In the rows, 128 means zero.
Each path is a new rotation, seen through one point. The rows after it are directions, each followed by how far the rotation turns it, in degrees a step (0 if it stays put).
Each turn is a multiple of 5 degrees from 10 to 175, or 0.
Each row of a path follows its step; steps can be skipped.
path 1
step 0: [135 133 122 130 126 121 128 134 132 128 126 133 131 123 125 132 127 140
 126 126 130 129 129 130 143 125 114 129 126 141 129 122 128 126 125 134
 122 129 122 122 131 131 131 130 129 128 125 124 132 127 115 129 122 127
 126 123]
step 1: [134 127 115 126 117 127 121 121 133 133 134 129 127 124 126 119 127 132
 123 130 123 130 129 126 125 123 122 133 134 137 129 126 125 124 121 127
 133 128 119 128 128 116 125 129 127 116 127 123 130 133 122 128 120 122
 127 123]
step 2: [133 125 116 129 126 126 125 125 139 126 132 120 135 124 132 126 129 116
 121 127 132 138 133 121 131 123 123 135 132 129 123 129 126 122 126 128
 124 135 122 129 130 134 141 136 130 124 128 126 132 126 126 129 120 126
 133 133]
step 3: [134 121 114 117 125 119 129 128 132 130 124 120 126 127 127 131 125 124
 118 133 142 127 124 126 130 127 127 134 131 127 125 118 130 138 137 129
 129 131 123 124 128 127 128 123 130 123 137 126 128 127 123 130 129 120
 126 128]
step 4: [139 117 121 128 132 130 134 128 123 136 126 128 129 131 127 130 130 135
 112 134 126 129 137 133 125 134 130 130 131 126 121 126 130 126 134 127
 122 131 122 135 134 134 133 135 127 123 132 126 123 133 120 124 127 119
 130 125]
step 5: [127 120 129 133 125 126 127 125 127 131 129 133 131 127 129 128 130 125
 125 141 130 126 121 122 136 131 135 130 128 129 129 129 118 124 136 129
 123 137 126 120 127 132 132 132 120 126 130 132 120 136 113 127 125 115
 129 129]
step 6: [137 123 120 135 130 119 130 122 125 136 122 133 132 131 132 125 113 137
 123 126 134 122 126 119 132 135 128 129 126 130 129 135 124 118 131 134
 133 133 127 122 123 133 129 134 128 128 128 127 132 129 125 137 130 123
 127 129]
step 7: [135 126 120 140 132 123 122 136 137 128 129 135 122 131 120 123 123 134
 122 129 130 126 125 126 129 127 121 122 134 130 127 131 131 127 124 126
 134 133 127 118 126 131 134 131 125 131 131 121 122 129 112 125 129 130
 128 123]
step 8: [126 125 117 138 125 122 123 122 130 139 127 130 132 126 128 126 126 134
 129 134 131 131 132 133 138 127 121 128 134 141 140 126 132 128 121 123
 129 127 115 120 125 132 132 128 134 126 127 125 124 135 128 125 124 128
 130 129]
step 9: [132 128 121 132 122 131 129 127 130 134 136 131 130 129 124 120 126 123
 127 129 139 127 134 127 137 125 117 138 131 132 127 135 125 129 123 123
 134 124 121 127 128 124 134 137 132 123 137 132 129 116 123 127 121 119
 126 124]
step 10: [133 125 114 124 127 124 120 127 133 134 127 127 137 124 121 129 132 119
 129 127 127 121 130 127 126 130 127 131 137 138 118 120 131 128 135 130
 130 134 124 127 123 131 137 131 138 126 124 130 128 120 125 127 126 120
 129 122]
Directions:
[128 128 128 129 128 128 126 127 128 130 129 131 128 130 128 128 130 128
 128 129 124 129 130 128 124 125 129 129 129 127 130 127 128 129 127 129
 127 131 129 129 127 127 132 128 128 128 128 126 127 132 128 126 128 129
 128 127] | 115
path 2
step 0: [132 125 134 125 130 131 129 128 121 123 120 129 119 129 118 128 130 119
 130 121 120 139 114 117 130 126 124 134 134 121 137 123 124 130 126 132
 126 132 126 128 133 123 128 129 133 120 126 135 125 128 126 128 129 122
 124 138]
step 1: [119 126 120 123 138 133 136 131 128 133 126 132 127 134 121 134 134 133
 120 135 134 131 132 118 119 119 123 135 129 121 130 128 125 125 138 130
 132 121 130 130 123 129 129 133 133 119 119 129 134 121 128 129 126 122
 129 123]
step 2: [125 127 129 136 127 133 125 130 129 122 125 138 129 136 125 122 132 127
 125 133 124 128 128 113 132 130 131 130 120 121 122 125 130 118 132 131
 117 136 133 130 134 123 119 129 125 119 136 121 127 130 136 127 125 122
 139 126]
step 3: [123 123 129 123 131 124 117 128 127 120 128 129 120 132 124 124 130 119
 125 133 133 127 123 128 124 126 124 134 132 117 135 123 117 120 134 136
 128 140 130 131 127 129 129 131 134 127 126 137 130 139 125 135 138 125
 124 137]
step 4: [124 131 127 135 132 127 128 129 131 143 129 130 124 136 121 128 134 136
 125 130 133 131 118 124 133 125 132 133 133 125 134 122 131 119 135 123
 129 126 124 124 129 127 126 129 128 115 118 133 125 123 119 120 128 116
 129 130]
step 5: [121 137 125 128 132 127 137 122 126 124 129 132 116 126 118 131 129 126
 128 134 132 138 126 114 131 130 125 134 121 124 127 130 117 122 132 133
 123 128 129 129 127 122 119 133 124 127 141 126 125 131 131 125 121 129
 132 130]
step 6: [124 134 119 128 124 134 122 134 124 126 126 133 118 132 133 124 134 121
 125 126 125 137 129 121 121 125 129 129 130 119 127 122 131 124 138 126
 125 128 132 126 129 130 129 130 144 122 125 138 130 142 131 132 131 124
 127 125]
step 7: [131 131 126 120 133 128 129 126 133 130 123 121 124 129 122 127 132 141
 125 131 130 113 122 122 130 126 135 135 129 126 127 121 124 122 135 138
 125 132 130 129 130 129 126 130 128 117 124 132 131 135 127 120 130 115
 139 128]
step 8: [127 131 136 136 126 120 135 125 133 124 128 129 125 128 119 130 124 127
 124 140 127 131 125 117 138 122 119 125 127 121 134 127 130 114 135 127
 124 130 125 118 124 124 128 130 136 124 132 134 127 130 133 131 126 128
 129 140]
step 9: [128 132 115 131 131 129 140 130 126 124 135 130 117 136 132 125 130 113
 121 125 126 129 117 120 123 126 132 130 130 119 132 118 121 126 128 126
 136 124 129 131 128 127 126 128 129 123 124 130 132 131 123 130 122 119
 129 132]
step 10: [131 130 129 126 140 133 134 136 122 134 117 123 130 127 123 134 139 123
 123 137 130 130 127 119 130 133 135 135 123 129 124 130 124 118 133 129
 123 128 123 128 134 131 131 138 134 118 127 132 126 132 131 127 134 124
 137 124]
Directions:
[128 128 130 126 128 126 126 130 128 127 125 126 129 129 127 127 131 130
 127 130 127 128 126 129 127 128 130 127 129 129 127 125 128 129 128 128
 127 129 128 129 130 128 129 126 129 130 129 128 127 131 127 127 132 128
 128 129] | 95
path 3
step 0: [121 130 124 130 125 134 128 124 131 127 135 137 125 130 134 133 122 132
 135 126 136 136 128 127 123 126 132 140 128 133 119 128 126 128 125 126
 122 118 123 133 135 130 130 134 136 136 123 134 115 118 128 132 122 132
 133 124]
step 1: [126 121 120 124 130 130 130 136 132 128 133 133 138 126 128 126 115 127
 129 118 127 127 124 125 121 132 118 123 121 134 133 126 126 133 135 135
 130 128 127 127 141 127 130 138 115 136 130 129 127 128 125 124 120 125
 126 128]
step 2: [118 134 124 116 123 124 133 127 123 123 120 125 127 123 129 129 134 131
 138 134 135 126 121 122 125 137 120 128 131 126 126 118 122 128 134 126
 128 136 128 135 132 127 131 130 132 127 132 138 128 137 127 133 119 128
 121 120]
step 3: [129 126 131 124 132 137 129 138 118 127 132 137 129 128 132 126 131 130
 129 133 139 132 128 134 125 133 131 133 132 137 125 122 126 138 122 124
 121 122 122 137 128 117 124 130 124 130 122 135 117 124 135 130 128 135
 126 129]
step 4: [122 128 122 116 127 134 122 123 127 134 129 142 132 127 127 129 117 128
 131 117 121 129 138 131 124 130 126 127 126 123 127 133 124 135 134 127
 131 130 121 136 137 135 126 137 131 139 130 131 122 123 127 125 126 129
 123 130]
step 5: [117 126 117 128 118 126 135 128 130 126 126 127 135 124 119 130 126 134
 131 130 144 132 125 120 121 131 129 129 133 134 129 124 129 130 129 139
 129 128 127 130 133 131 129 130 126 140 130 137 131 136 123 124 125 128
 130 121]
step 6: [130 124 129 124 131 131 130 135 127 122 126 128 127 129 135 125 124 132
 132 128 134 130 127 125 119 130 119 134 126 134 117 117 124 124 125 124
 123 128 125 136 137 123 130 129 126 125 126 130 111 125 123 140 119 124
 130 122]
step 7: [126 126 120 108 134 132 124 134 125 132 127 135 128 126 136 126 129 121
 128 124 127 122 121 131 120 136 125 124 130 129 130 134 125 141 136 129
 126 126 122 129 128 122 128 136 123 132 124 134 128 126 132 122 118 131
 126 127]
step 8: [111 135 131 128 120 131 134 118 123 125 131 135 131 129 124 127 128 134
 133 124 138 126 128 128 126 136 131 135 126 127 127 124 124 131 128 126
 130 129 127 134 133 129 125 139 134 136 132 139 131 130 135 129 123 133
 118 129]
step 9: [128 123 122 129 126 131 130 142 123 127 129 133 135 126 131 125 122 136
 129 131 133 136 135 127 130 130 123 131 124 133 128 114 134 132 127 129
 128 133 126 136 133 127 127 131 122 140 128 138 113 126 123 125 133 128
 132 126]
step 10: [127 128 119 111 134 132 127 127 136 131 122 133 128 125 128 134 122 124
 139 125 131 126 125 124 125 130 125 122 135 126 121 130 124 134 129 129
 119 131 123 138 140 133 129 124 132 133 127 127 121 127 122 128 119 128
 126 119]
Directions:
[128 129 129 127 127 130 127 129 126 128 127 126 129 130 129 131 127 128
 128 126 127 126 129 127 127 128 131 128 127 130 129 126 128 126 132 129
 127 127 129 128 130 128 126 126 127 128 127 129 130 126 128 129 129 130
 129 126] | 0
[127 127 127 127 130 127 127 129 130 128 130 125 129 127 127 126 128 128
 129 129 127 129 127 124 129 127 126 129 128 129 127 129 130 128 129 129
 128 126 128 129 133 129 129 126 129 129 129 127 130 128 128 130 129 127
 131 127] | 80
path 4
step 0: [130 126 123 120 143 132 124 133 117 130 123 126 124 119 129 126 130 138
 129 127 124 140 124 125 120 127 119 124 130 126 129 125 127 137 134 128
 134 133 127 130 135 130 136 130 131 133 127 131 137 133 133 127 129 127
 129 130]
step 1: [126 136 126 131 133 133 136 137 132 131 119 125 121 131 129 125 123 127
 130 131 134 121 134 131 132 130 131 138 125 134 118 126 133 128 117 127
 126 117 127 125 136 119 130 129 131 127 129 126 118 123 123 125 129 133
 120 129]
step 2: [131 135 127 123 121 125 130 118 120 124 134 133 123 125 133 139 128 128
 129 133 134 123 128 132 124 119 127 122 124 133 136 130 123 128 128 132
 129 123 119 129 118 126 130 128 122 135 133 117 130 128 134 138 127 123
 134 124]
step 3: [132 119 125 134 128 136 125 123 126 124 137 126 128 127 128 132 124 119
 136 120 116 135 118 121 127 133 133 130 131 127 123 130 124 130 129 132
 120 124 132 131 129 127 123 124 131 130 122 134 119 128 122 128 125 127
 121 139]
step 4: [128 127 133 124 124 127 123 132 131 130 133 131 126 134 127 121 137 146
 117 127 127 128 135 128 131 124 118 126 120 130 124 129 128 128 131 121
 126 130 121 122 136 129 128 128 129 124 125 131 134 129 118 140 131 124
 125 133]
step 5: [121 126 129 120 130 127 137 133 132 131 125 124 132 124 123 122 129 122
 134 134 125 131 122 136 126 124 139 124 137 137 130 125 120 133 125 127
 128 128 137 123 127 127 143 123 134 130 130 126 128 120 125 127 132 126
 135 125]
step 6: [127 126 120 132 128 126 131 131 127 125 129 127 117 129 134 135 136 134
 127 128 131 128 129 127 126 135 129 131 119 128 139 125 137 129 131 125
 120 119 131 126 132 124 117 128 123 130 133 133 124 128 142 120 126 125
 137 126]
step 7: [125 129 132 127 135 140 122 124 129 121 124 140 129 132 133 124 122 128
 123 128 122 126 122 117 122 127 132 123 130 133 124 130 127 126 130 136
 135 122 128 128 129 134 130 130 124 137 138 121 128 136 123 129 130 131
 119 128]
step 8: [139 131 128 121 128 130 135 129 123 136 123 128 126 134 128 139 132 122
 134 132 130 124 132 128 131 124 130 132 123 123 123 130 127 128 129 121
 129 127 126 129 125 136 117 122 132 124 120 138 124 122 116 135 135 126
 129 125]
step 9: [126 126 126 129 129 120 130 130 132 135 136 126 127 112 127 133 129 128
 122 124 120 137 129 128 124 127 125 124 121 125 125 127 136 130 129 134
 129 126 131 131 126 125 144 130 120 132 124 123 138 123 131 131 135 120
 125 132]
step 10: [136 128 125 127 131 124 135 136 132 112 125 123 129 124 125 123 129 125
 131 130 127 129 130 130 127 119 129 136 131 130 130 128 122 123 125 126
 125 125 129 116 145 128 122 131 132 128 129 127 119 133 132 126 121 125
 121 134]
Directions:
[128 129 128 127 128 129 127 128 129 128 127 127 128 126 127 128 127 127
 130 129 129 131 128 125 126 126 129 126 130 129 127 128 125 129 127 127
 126 129 130 131 131 128 126 126 127 127 129 126 129 128 127 127 128 129
 127 127] | 155
path 5
step 0: [139 127 130 131 119 116 123 127 135 131 122 125 129 133 131 131 126 116
 124 127 129 132 132 134 122 135 130 120 128 122 136 131 137 128 124 134
 132 142 125 123 131 122 128 122 128 134 118 130 129 121 124 129 120 121
 127 124]
step 1: [129 134 133 134 126 114 130 121 130 127 125 123 135 126 130 128 124 126
 127 123 124 145 129 123 133 138 129 133 131 126 130 124 129 132 124 130
 135 138 131 132 128 122 126 124 141 125 119 124 119 119 127 130 133 132
 122 128]
step 2: [130 127 132 138 117 126 119 126 132 135 122 121 129 125 131 131 129 121
 126 119 127 134 135 130 127 131 137 127 133 122 135 125 123 140 129 136
 126 131 123 137 125 124 135 119 132 126 130 133 129 132 133 127 136 129
 119 139]
step 3: [132 121 142 132 126 122 128 126 125 146 118 131 128 124 137 134 131 132
 134 120 129 129 135 127 130 133 124 131 127 123 119 131 133 137 128 138
 134 129 124 133 124 128 117 130 136 129 128 125 129 129 133 123 135 128
 125 126]
step 4: [124 129 130 136 123 130 123 121 126 130 116 132 120 124 137 133 118 118
 144 134 130 130 129 129 134 134 130 129 121 124 126 139 124 128 123 136
 131 129 126 128 122 124 130 123 133 133 132 122 127 134 131 120 127 134
 124 132]
step 5: [130 126 126 137 133 126 131 129 125 133 115 140 128 132 137 128 131 128
 129 132 128 133 132 123 135 127 120 134 129 118 125 136 126 120 132 138
 125 124 134 123 128 122 131 119 136 129 131 131 135 128 128 134 132 126
 113 129]
step 6: [123 131 127 129 128 126 137 127 128 143 117 136 128 124 128 134 115 126
 132 128 130 130 137 121 121 129 128 126 131 125 122 127 119 120 129 129
 129 130 133 118 126 114 135 128 129 130 131 139 124 130 134 129 129 128
 129 134]
step 7: [125 124 123 130 129 122 127 123 116 136 119 133 134 129 136 122 130 126
 125 137 130 131 134 134 122 134 128 124 125 123 123 124 127 128 130 141
 128 134 127 118 134 117 136 134 127 132 125 128 132 124 120 126 125 118
 133 137]
step 8: [122 122 130 128 123 118 129 126 124 130 128 130 127 135 124 122 122 120
 136 130 127 134 130 128 130 138 134 128 128 126 121 124 130 125 125 130
 122 131 134 127 127 116 137 127 135 137 123 137 121 117 121 128 137 118
 128 118]
step 9: [130 130 127 131 122 116 127 130 128 135 120 130 131 131 127 123 126 124
 127 131 134 132 130 128 129 134 138 136 127 123 133 114 128 130 137 122
 126 130 122 132 121 119 146 132 133 122 127 121 130 129 121 130 131 125
 122 127]
step 10: [135 124 138 123 130 123 124 126 138 134 125 128 123 135 128 131 132 122
 130 120 129 135 134 130 125 127 132 126 125 119 127 120 134 132 139 134
 134 141 125 127 121 119 132 131 125 134 130 130 121 133 126 124 129 117
 120 119]
Directions:
[128 127 127 126 129 131 130 128 128 129 126 127 127 126 128 129 130 126
 126 129 126 128 126 129 126 127 126 130 129 127 128 129 129 128 128 123
 126 129 129 129 129 128 128 128 130 130 129 126 127 126 129 126 130 127
 128 129] | 0
